In the rows, zero is written as 128.
One turn sends every row of this set to another row. A few are shown first. Where does it send the rows asked after them?
Vule: [110 108 135 130 136 122 152 117 128 118 113 149 106 143 106  89 135 111
 185  98 124 100]
viluf: [104  96 127 160 137 126 149 100 118 142 116 157 102 139 124  93 139  75
 176 112 137 103]
giged: [ 99 106 142 160 146 118 142 122 123 124 139 177 105 141 120  90 122 119
 162 114 134  93]
romap: [114 112 131 134 131 139 140 118 137 102 101 122 145 141 135  61 152 107
 152 145 124 127]
zer: [106 104 132 159 143 133 145 128 126 119 124 130 138 127 134  55 135 108
 137 166 127 112]
fas: [113 106 139 177 132 156 154 138 118 135 116 153 107 123 127  93 124 114
 173 137 126 167]
fuvo: [121  89 140 166 135  92 148 130 127 119 136 151 117 111 140 127 155 109
 126  93 146 131]
Res: [123 126 136 127 138 166 150 125 132 122 106 136  80 108 178 124 142 107
 174 138 118 117]
zitaf: [143 116 137 111 143 129 144 122 126 131 125 151 131  94 165 111 153 115
 138 124 181 112]
rotu: [123 115 137 156 131 116 149 124 129 110  94 145 118 146 162  93 155 114
 173 190 127 139]
tun: [120 130 145 133 141 162 141 131 137 112 120 151  84 112 185 126 136 125
 162 140 120 115]
gabu: [126  88 134 154 136  95 165 138 119 128 122 127 110 103 118 119 153 102
 141  92 136 125]
tusar: [111 105 140 182 132 155 148 133 120 133 119 160 110 125 135  96 126 115
 170 136 130 169]
Dut: [113  96 140 161 121 128 153 125 132 111 138 138 123 126 133 103 136 127
 182 125 105 171]
kebo: [116  99 130 127 132 100 146 127 112 122 113 148  93 122 199 122 154 115
 140 109 162 124]
subel: [121 102 128 110 137  99 166 150 104 124 106 127  84 110 167 109 141 129
 152 109 151 111]
badu: [115 104 135 129 142 100 152 150 107 121 120 153  87 115 183 112 136 139
 136 115 160 111]
pup: [102 106 139 150 131 120 128  97 135 113 125 176 116 158 141 103 148 101
 169  99 139 114]
remas: [121 113 140 160 133 108 151 129 128 109 108 147 119 141 159  92 149 124
 170 194 123 133]
bem: [117 115 138 133 141 141 156 128 131 118 137 129  83  96 174 123 132 120
 169 146 103 105]
Zutu: [140 107 136 112 144 115 152 125 124 131 143 140 132  86 159 109 148 119
 139 129 169 104]
peta: [115 110 138 142 136 143 146 112 134 120 138 137  86 103 193 131 143 105
 165 147 110 114]
kagur: [110 115 136 140 132 137 131 118 140  94 112 135 149 146 144  65 152 118
 142 147 128 128]
dusov: [124 110 134 155 133 110 158 127 125 115  98 135 116 139 153  90 152 113
 177 192 119 133]
lozag: [105 100 129 165 138 136 139 113 126 123 121 131 140 130 145  60 145  93
 137 166 131 120]
vonur: [121  96 122 125 135 106 161 133 101 139  97 130  83 112 182 114 151 100
 150 114 161 117]
vas: [141 103 133 113 141 117 153 115 123 135 136 136 132  87 163 112 155 105
 142 128 171 107]
Salo: [129 111 145 154 143 117 150 156 123 119 106 157 109 113 119 116 145 125
 129  89 156 128]
dun: [131 103 136 159 136 122 147 134 122 131  94 150 109 118 132 122 160  92
 133  87 162 140]
Pegu: [125 119 139 150 135 113 155 135 127 110  96 142 116 141 148  88 148 126
 175 190 122 132]
zepe: [144 115 136 105 144 131 151 128 122 135 120 141 128  90 154 107 150 114
 144 124 176 109]
sabe: [114  93 136 162 120 130 154 119 131 114 134 136 123 127 136 104 140 117
 184 125 106 174]

dun goes to fuvo
zitaf goes to Zutu
Now find these:
kagur goes to zer
peta goes to tun
viluf goes to pup
vonur goes to kebo
Pegu goes to dusov
fas goes to sabe

